A state moves one step at a time under one of 7 hidden systems, and each row is a state written as 18 numbers. Each run below is a few steps of one system.
zor, seq 1, 10 rows:
[[ 24 -38  26 -12  -1 -32  25  13  44  24  26 -40  37  50 -20  17  11  21]
 [  1 -26   8   3  13 -53  -6  13  61  24 -40 -51  19 -26  -9  12  17  -2]
 [-28   0  15 -10 -23 -33  -4 -44  47   4 -39 -11  -8 -58  11 -28  14 -35]
 [-28  -2  19 -26  10  28  14 -20 -21 -23 -26  27   1 -65  -3 -57  -2 -31]
 [  0  12 -20   8  39  28  24 -23 -52 -52  14  50   4 -30  12  -6  14   7]
 [ 28  13  -2  15  16  39   4 -27 -29 -32  34  32  22  66   8  -1  34  33]
 [ 39  13  -9  27  29  35 -36  13   1  19  -6 -25  37  66 -17  32  14  13]
 [ 27  24 -35  35 -36  -3 -27  -6  41  46 -18 -44  15  19   8  39 -15 -11]
 [  4  -1 -12 -10 -74  11  -9  29  34  43 -36 -25  -6 -24   8 -19 -37  -5]
 [-18  -9 -16  -7 -31  -5 -12  52  -6  -3 -25  25 -50 -73   3  -9 -21  10]]
Kef, seq 2 (10 x 18):
[[ 33  -9 -29  -2  19 -57  44  15 -22   2  25   4  15 -18   2  63  23   9]
 [ 24 -24  48 -12  17 -21  32 -11  -3  18  12 -23  53  30  45  -1  48   6]
 [-17  -1  43  14  39  16 -24   8  26  34 -38 -26  18 -38  -6  14  55 -14]
 [-49  30  12 -11 -23  -7  19 -50  13  26 -13  10 -19 -59  15  -9  26 -43]
 [-34   8  -6 -32  -1  48  28  -8 -11 -30 -26  20   8 -19   3 -75  -8  13]
 [-14  42 -66  26   2  49   2  24  -9 -15  -9  31 -16  -4  -3  11   7  51]
 [  8  40 -22  19 -28  31  -4 -40 -12   2  37  14   0  82  10  10  -7   6]
 [ 29   0  -9   7  18  30 -38  -2  15   4  -8 -31  27  52 -56   3 -43 -19]
 [ 20  -6 -39  17 -30 -41  -3   4  41  26  -4 -39  -3 -22 -16  43 -55 -26]
 [ 13 -53  28  -6 -42 -34   9  10  30  -6  14 -25   1   4  43 -35 -41  13]]
dup, seq 3 (10 x 18):
[[ 12 -35   7  -9  18  30  54  12  22 -27   1   6  53 -29  -7 -24  27  45]
 [ 20  16 -28  19   9  15  12 -23  39 -18  -9  21  30 -10 -32  25  71  33]
 [ 48  26 -14 -14 -24  35 -27 -35 -11 -16 -26  32  25  31 -37 -20  35 -14]
 [ 53  15 -24  11  19  38 -51  21 -38   1 -52  -4  24  -8 -15   7 -14 -25]
 [ 38  25 -37  40 -32  21 -30  12 -31  13 -20   8  -5 -19  63  19 -19  -3]
 [ 16 -22  33   6 -48  30 -30  55 -21  12   0  26 -27 -13  47 -15   3  25]
 [-19  -2  22   7 -17  -1 -23  59  -1  38  13  19 -50 -28 -16  48  32  13]
 [-19  22   1 -40 -46 -44   0   3 -25  30  18  27 -55   9 -26  22  17 -24]
 [-13 -13  13 -50  15 -71 -18  23 -30   4 -23 -16 -29  12 -18 -20 -20 -34]
 [-41   9  -8  21  31 -65 -21 -21  13   1 -11 -45 -28   7  34   4 -30 -22]]
fogig, seq 4:
[[ 11  15  19 -31  -2 -12  37 -18   3  52  16 -22  45  41 -17  29  45 -17]
 [ 21   1  14 -45 -33   9  18 -15  30  35 -37 -27  51   7 -23 -33  18 -23]
 [-17  12 -18  -3 -14  16   4 -17  53   9 -64 -21  23 -57  -6 -34  14  -5]
 [-37  26  -6  30  -4  36 -32 -26  27 -23 -34  26 -26 -33  16 -33  32  17]
 [-22  19 -15  23  36  60 -31   7 -27 -43   1  44 -30   0 -19 -13   5  25]
 [  1  30 -59  20  29  19   3   5 -34 -32  30  24 -12  52 -20  27 -22  28]
 [ 45  -8 -34  13 -21  -7  -2  16   1  -9  35  -9   9  79  -5  19 -40  33]
 [ 43 -37  -3  20 -26 -22 -16  27  40  24  15 -43  10   9 -20  38 -50  -3]
 [ 11 -18  22  13 -48 -41 -25 -20  37  28   8 -15 -24 -39  -5  30 -25 -51]
 [  6 -26  41 -19 -28 -22 -15 -13 -25  -6  -2  25 -27 -68  12 -19 -14 -55]]
mivi, seq 5, 10 rows:
[[  6 -15  44 -36  32 -45 -19 -22 -45  -4 -16 -18   6  14   9 -31  -7 -59]
 [-38   3  29  21  56 -13  22 -29 -20  14  12 -31  14 -22  60  12  -2 -34]
 [-48  24  24   6 -15  25  47 -25  10  37  41   2   3  15  46   3  32  18]
 [-17   2  15 -16  -2  56  37  40  16  22   8  17  18  -7 -26   5  52  48]
 [  4  23 -57 -15  -1  -9  18  22  22   2 -21  16   1 -13 -71  30  35  24]
 [  3  27 -43 -36   0 -18 -26 -10  -3 -21 -56   0  -4  28 -53 -41 -10 -14]
 [-12   5 -15  29  49  -3 -57  -9   2 -31 -55 -28  -3  -8  19 -34 -32 -15]
 [-32  13   7  62  -7   8 -41 -46  27  -8  16  -7 -36   5  51   0 -28  -8]
 [ -1 -24  43  33 -31  70 -14  -2   8  -3  54  24 -14   9  14  -6 -24  16]
 [ 49 -34 -13  22 -17  24  25  31   6 -10  51  21  15 -17 -21  46 -13  31]]
Kef, seq 6, 10 rows:
[[ 13  12  23   4  17 -12 -28 -40  23  22 -53 -37  41   8  13 -10  47 -32]
 [-44  19  -3  18  21  -4 -12 -32  26  13 -50 -35  -1 -56  23 -19 -12 -38]
 [-58   7  -5   8  -7  33  28 -12   0 -12   7   7 -22 -47  38 -40 -46   1]
 [-16   1 -11  10 -14  74  16  32 -18 -22  34  46 -21  -6  -5 -14 -21  45]
 [ 38  23 -27   4 -36  39 -10  10 -21   1  33  44 -11  43 -38  36  13  18]
 [ 65  12 -20 -17 -25 -13 -28 -17  -9  10 -10 -10  27  66 -35  12  -1 -25]
 [ 31  -4 -24   3   9 -49 -30   6  20  16 -48 -62  24  14   2   7 -31 -26]
 [-28 -23  14  21   0 -48  -8  10  25  17  -7 -50 -16 -21  58  -5 -44  -8]
 [-47 -44  60   5   7   4  -2  31   3  -7  34   5 -43 -31  21 -20 -23  12]
 [-13 -20  28 -18  -3   6   9  29 -26 -17  40  58 -44 -36 -38  13  26  13]]
dup, seq 7, 10 rows:
[[-14  12  23  12  41  21  -5   9 -55  21   3  15 -14 -63  11  33   3 -46]
 [-12  24   0 -19  -3 -26  37  -1 -68   9  12  26 -10  -9  65   5  32  -2]
 [-14 -11  39 -28  25 -32  -3  42 -22  13 -17 -10   1  34  34 -22  59  31]
 [-43  40   6   5  11 -16 -19  -2  32  55 -20 -37  -9  45  -3  22  49   6]
 [-37  36 -10 -40 -32  15   9 -10   6  43 -16 -27  -1  45 -19 -29 -31 -25]
 [-29  -2 -44 -18  16   1  21  45  10   4 -34 -41   6 -17 -18 -25 -69  10]
 [-22   0 -61  30 -16 -18  20  -1  44 -35   5  -4 -19  -6  20  -9 -33  52]
 [ -5 -33  12  12 -13  22 -11  -5  36 -53  36  25 -19  33 -28 -32 -15  45]
 [ 16 -16   0  27  30  19 -14  -5  18 -19  45  11  -1  10 -74  48 -18  -3]
 [ 58  -8 -16  -1 -21 -18  21 -43 -23 -14  42  14  23   7 -17  33 -27 -41]]
noteb, seq 8, 10 rows:
[[ 47 -24 -13 -26 -48  17   3  18   9  -4  20  -2  19  56 -42 -16 -44  11]
 [ 58 -35 -29  17 -11 -45 -25  40  30  -5 -13 -28  11   3 -14  31 -25  18]
 [ 20 -26  14  19 -55 -60 -37 -18  28  -4  12   4 -43 -15  22  12 -13 -15]
 [  6 -37  46  -6   2  -9 -51  25 -29 -21 -16  27 -39 -49   5 -26  -6 -23]
 [ -8  -1  14  21  36  -3   5   9 -45  -1  24  32 -22 -64  13  49  19 -21]
 [  3   1  46 -25  -6  17  45 -19 -52  11  40  31  16  -6  38  -3  32 -16]
 [ 13   0  27 -19  42  20  23  16 -24  32 -28 -27  63   8  18  -2  48  -3]
 [-25  42 -13   2   1 -10  25 -36  32  57 -21 -49  32   6  16  20  22 -24]
 [-46  25 -12 -32 -25  15  12  -9  25  19 -46 -29   2   6   3 -63 -25  -5]
 [-45  27 -62  16  24  14   0  32  23 -15 -40 -10 -18 -12  -9 -13 -17  44]]
fogig, seq 9 (10 x 18):
[[-16 -34  20  13 -40 -29 -15 -32  59 -35   8   6 -29 -10  15 -41 -12  17]
 [-10 -47  36  21  45  -1 -18   8   8 -45  16  22 -24 -57 -28   6   0   0]
 [ -3  13  -4  12  39 -33   9 -49 -34 -30  43  35 -15  -1  -5  37  31 -21]
 [ 59 -20  15 -20  13  -5  16 -17 -52 -33  26  16  41  51  17 -16   9  -3]
 [ 45 -15 -19  11  31  -5  30  14   4  17 -16 -49  72  -5  17  32  -3   1]
 [ 16  17  15  30 -39   8 -13 -32  40  53 -10 -33  24   7  42  22  33 -16]
 [  5   2  40  -5 -30  69 -31   7   2  37 -27   6   7 -39 -15 -18   0 -38]
 [-29  49 -48  -9 -15  27  16   1 -22  13 -32  24 -20 -63 -10   3  -4 -20]
 [ -8  28 -34  -8 -36   8  -8  18 -32 -23 -18  42 -34  20  39 -39  17  44]
 [ -6  -7 -18  11  39  10 -30  81 -18 -15 -19  -6 -18  26  -6   0 -11  53]]
mivi, seq 10, 10 rows:
[[  0  13 -46 -17  14 -45 -19  21  -5 -20 -22 -17 -11  76 -12 -17 -13  32]
 [-13 -18  25  17  36 -22 -61  13  34   4 -30 -52  -5  39  -3 -15 -17  -1]
 [-38 -16  30  36   5  -3 -18 -34  60  14  21 -36 -16 -19  -9  13 -43 -33]
 [-21 -29  21   2 -34  36  43 -27  31 -12  45   5   7 -28   3 -29 -49  -2]
 [ 27 -43  -7   3 -18   5  51  12  14 -43  26  28  24 -38  15 -12   8  51]
 [ 51 -19  -5 -15 -24 -56   3 -10   7 -32   4  37   3   7  -9   8  65  26]
 [ 39  -5  35 -26  26 -27 -38 -23 -31 -10 -21  15  13  17 -34  -1  50 -41]
 [  2  27   4  11  57  -3  -8 -48 -36  10 -11 -20  29 -10   6  21  -2 -66]
 [-25  47  -9  15  -5  39  26 -41 -17  31   0 -18  26  12  61  -8  -8 -22]
 [-12  20   1  21 -22  66  11  35   8  37 -13   0  11 -15  44  -4  31  42]]
gera, seq 11 (10 x 18):
[[ -8 -39  47  15  34  25  -5  41  -2 -13  29  -7   6  41  27 -13  11  55]
 [-13  14 -13  22  31  34  -4  21  18  18  33  -6   0  41 -65  52  -2  18]
 [ 18  20 -33 -34 -45  -2  33 -37  16   6  17   2  21  49 -49  -6 -16 -12]
 [ 35 -31 -18 -13 -30 -47  13  -6  47   1 -34 -41  36 -30   4 -17 -28 -12]
 [-14 -10   1  49 -13 -44 -37 -28  41 -19  -4   0 -43 -35  35  11   2   0]
 [-10 -27  66   6  30  11 -35 -29 -25 -39  31  37 -27  -2  -1 -27  10 -22]
 [  7   2 -12  -5  67  29  16  12 -44 -24   0  23  20 -36 -46  17   5 -13]
 [ 29  37 -60  -3 -14   7  48  -9 -38  -6   7  28  28  10  25  21  25  22]
 [ 55 -13  18   5 -30  -5   1  17  -2  38  -7 -30  45  28  60   8  16   9]
 [-16  18  21  39 -12  13 -51   4  30  63 -11 -36 -19  -3   5  43  -1 -31]]
noteb, seq 12 (10 x 18):
[[ -6  35 -15  19 -24  51 -35  12  39  41 -14   1 -11   6 -54  33  19   4]
 [ 18  27 -51 -40 -61  -1   8  14 -14  17  -8  23 -19  10 -53   5 -28 -14]
 [ 41 -10 -55 -21  -4 -54   9  36 -33 -35 -19   4  -2  18  14 -12 -27  29]
 [ 10 -13   4  37  17 -61 -32 -15   0 -33  17  -8 -23  38  57   7   4  20]
 [-21 -22  73  22  22   7 -62 -16  -2  -3  20  -3 -34  20   5 -10  -8 -29]
 [-20 -14  37   3  31  36  -2  26 -15  26  25  -2 -10 -46 -43  33 -30 -36]
 [  4 -18   3 -25 -28   6  77  21  -6  29  44  13  19 -45  -2  28  -1   4]
 [ 30 -21  10 -32 -22 -22  41  23  10  10 -21   0  41  -4  28 -15  65  38]
 [  1  25  -2   1  12 -44 -28 -30  26  12 -53 -19  12   6   8   2  71  -9]
 [-43  38  -4 -15   9 -11 -24 -59  -4  -4 -34  -5 -21  -6 -13 -35 -14 -58]]
zor, seq 13, 10 rows:
[[ 10   2  -8  21 -48  48  31 -42  35  21  34  -8  26 -13   5  10 -39 -16]
 [ 36 -34 -13  -8 -31  39  28  54  21   1  -8   8  31 -42 -21  -2  -5  38]
 [ 32  -7 -26  17 -24 -35 -31  19  24 -30 -19  40 -31 -25 -16  20  49  36]
 [ 17   4  25 -23 -27 -18 -67 -21 -10 -19 -17  25 -35  39 -32 -29  13 -29]
 [ 23   1   0 -11  34 -12 -34   3 -63  -3 -18 -14   0   0  -5  -2 -59 -65]
 [ 15  -4  -8  20 -11 -18  27 -13 -40  -1  30  -9  10   0  86   7 -39 -11]
 [ -8 -26  53   4  -7  30  15  47  -7  27  21  -4  10  13  55  -9  25  45]
 [-25  10  22  19  19   1 -14  32  15  43   6   3 -21 -23 -20  60  62  11]
 [-17  34  -2 -40 -39 -26  18 -34  15  42   8   6 -12  14 -51  23  33 -34]
 [ -3  12 -34 -65  10 -27  37  19 -21   7 -44 -22  25   4 -34 -34 -20 -15]]
gera, seq 14 (10 x 18):
[[ 10 -12 -26 -35  -6  -9  14  15 -45 -26 -10  16  -8 -50 -22 -24 -67 -36]
 [ 11 -15 -34   0  -5 -49  29  34 -39 -22   7  17 -23 -40  49  11 -22  22]
 [  9 -22  35   9  10 -41  -5  29 -43   8  43   7 -21  29  54  29  15  16]
 [-16   7  37 -11  45 -13  -4  12 -32  47  30 -21  -2  37 -23  47  14 -34]
 [-38  44 -16 -44   9 -15  48 -29 -12  43   0 -17  15  11 -27  10  11 -38]
 [-26   5  -2 -38 -17 -29  57 -11  31  23 -31 -29  31 -20  29 -36  26   8]
 [-36 -12  24  22   2 -17  -8  10  63  10 -22 -20  -8 -21  34 -13  52  45]
 [-36   2  39  18  20  31 -44  -9  31 -17   6  20 -26  36 -28 -19  48  29]
 [  2   7 -13 -13  36  49 -11  -6   7 -33 -15  12  22  30 -73 -28   3  11]
 [ 33  16 -79  10  -4  19  21 -11  18 -37 -21   0  37  10 -14 -10 -26  30]]

Which system made each run below?
seq 15 (2 x 18):
[[  2  17  -9  18  46  31   5 -39  28  12 -29 -41  60  -8 -18   5   7 -26]
 [ 14  22 -42  25 -25  36  24 -44  44   3 -26 -12  45 -32  18  -9  -3   2]]
 -> zor
seq 16 (2 x 18):
[[ -1 -12  40   6  60  22   8   5 -72  -5  30   7   8 -14  26  10 -16 -32]
 [-12  28 -17  -2  20  26  54  15 -46  35  28  10  16 -25   6  48   9  -7]]
 -> gera
seq 17, 2 rows:
[[ 30 -17  15  43 -10 -24 -45 -34 -14 -21  33  19 -30 -20  19  33 -27 -40]
 [ 33 -18  37  -1 -21  17   6 -22 -51  -4  55  16   6  27  31  -2 -35 -33]]
 -> mivi
seq 18 (2 x 18):
[[-14  34 -40  31  -7  42  16   1  -7  -6  46  25 -13  49  10  25   2  50]
 [ 35   0   5 -14 -21  26 -20  19 -10   3  19   8   9  94 -30  -6   5  27]]
 -> noteb
seq 19:
[[ 20  15 -44 -27  -4 -29  22 -14 -16 -10 -22 -27  34  63  25 -36 -29   4]
 [ -9  -4 -21  40  27 -23 -34   0  29 -15 -23 -52   5  44  37 -17 -38  21]]
 -> noteb
seq 20, 2 rows:
[[ -8   5   8  16   5  49 -33  22  10  -9   2  44 -31 -27 -57  19  38  19]
 [ 15  26 -58   3   5  16  -7 -14 -18 -29  14  31 -14  15 -71  24 -33 -12]]
 -> mivi
seq 21 (2 x 18):
[[-12  -2 -42  42  14  29  41 -33  29 -42  26  11  13 -41   6   4 -29  23]
 [ 46 -41  19  23 -38  19  23 -12  14 -29  51  36  19 -15  20   7  13  31]]
 -> gera
seq 22:
[[  2   0 -14   3  17  32  38  -3 -19 -42   2  53   8 -56  10 -11  41  30]
 [ 22  14  -6   1  25  12 -10   2 -29 -33  -4  51   5  18  -9   4  79  35]]
 -> dup
seq 23, 2 rows:
[[-28 -19  44  10  15  73  10  23   1  29  35  -1   3 -30 -24  11 -31 -13]
 [-23  34 -28 -22 -37   2  56 -16  -3  25  34  32 -18 -23 -28  34  15  -5]]
 -> fogig
seq 24 (2 x 18):
[[-15   5 -12  19  -5  12 -13  -2  48  24 -60 -52  22 -37  23 -26 -30 -13]
 [-51   5   5  38 -30  31 -22 -15  35 -16   5  19 -46 -29  31 -30 -13  22]]
 -> gera
seq 25, 2 rows:
[[-29 -11  34   9  55  14 -40   8 -26 -19  18  18 -39 -20 -44  12 -15 -30]
 [ -8 -15  15  -5  16  16  53  -5 -30  -2  72  25   1 -28 -24  36 -22 -17]]
 -> noteb
seq 26 (2 x 18):
[[ 27  21 -40   6  23  59  22 -19  -1  -8 -31 -12  67  -8 -13 -12  -8  -4]
 [ 45  12 -51  20 -10  51  11   4  -2 -19 -32  10  46 -18  25 -10   5  32]]
 -> dup
seq 27:
[[ 26  12 -20   1 -57  24 -20  64  -5  30 -27   7 -13  16  28   0  12  41]
 [ 13  -4  -5  -5 -23 -16 -53  71  -6  27 -25   7 -44 -17 -32  31  -2   0]]
 -> mivi
seq 28, 2 rows:
[[ 14 -32  54   0  15 -35 -48   7 -12  -6  -6  19 -29 -43 -15  19  35 -32]
 [  2  -6  19 -40  11 -52  17 -22 -51 -17  -9  26  -8 -51  13 -11  24 -47]]
 -> Kef
seq 29:
[[  9  -7  -4 -25 -16  29  24 -13  -8  -1 -31 -11  32 -52   0 -46 -53 -41]
 [-25  12 -35  27 -17   4  34  -5  18  -6 -16  11  -3 -69  56  -5  12  30]]
 -> fogig
seq 30 (2 x 18):
[[-27  15  -7  -4 -36  -5  13   3  22  10 -15  38 -33 -70   0   6  54  14]
 [-10  20   4 -28 -20  17   7 -37 -24 -36  -8  48  -5  25  19 -61  39  17]]
 -> Kef
seq 31, 2 rows:
[[-20  17 -20 -45 -22  38  28  29  21  26 -40  -3  17 -17 -52 -28   6  10]
 [ -1   9 -50 -10 -48 -14   0  31  38  -8 -45  -1 -11   4   6 -31   8  55]]
 -> gera
seq 32:
[[ 29   5 -11 -17 -72  45  34   6  -9  18  17  14  24  20  23 -21 -15  16]
 [ 38   6  -8   7 -29  46 -57  50   7  19 -41  -1   3  33 -18  -6   9  24]]
 -> Kef
seq 33, 2 rows:
[[ 22  35 -11 -29 -13  -7  25   2 -59  35  19  27   5  15 -11  49  40 -25]
 [  7  33 -17 -42  23   9  17  37 -59  40 -33 -14  29  27  -4   3  11 -13]]
 -> mivi
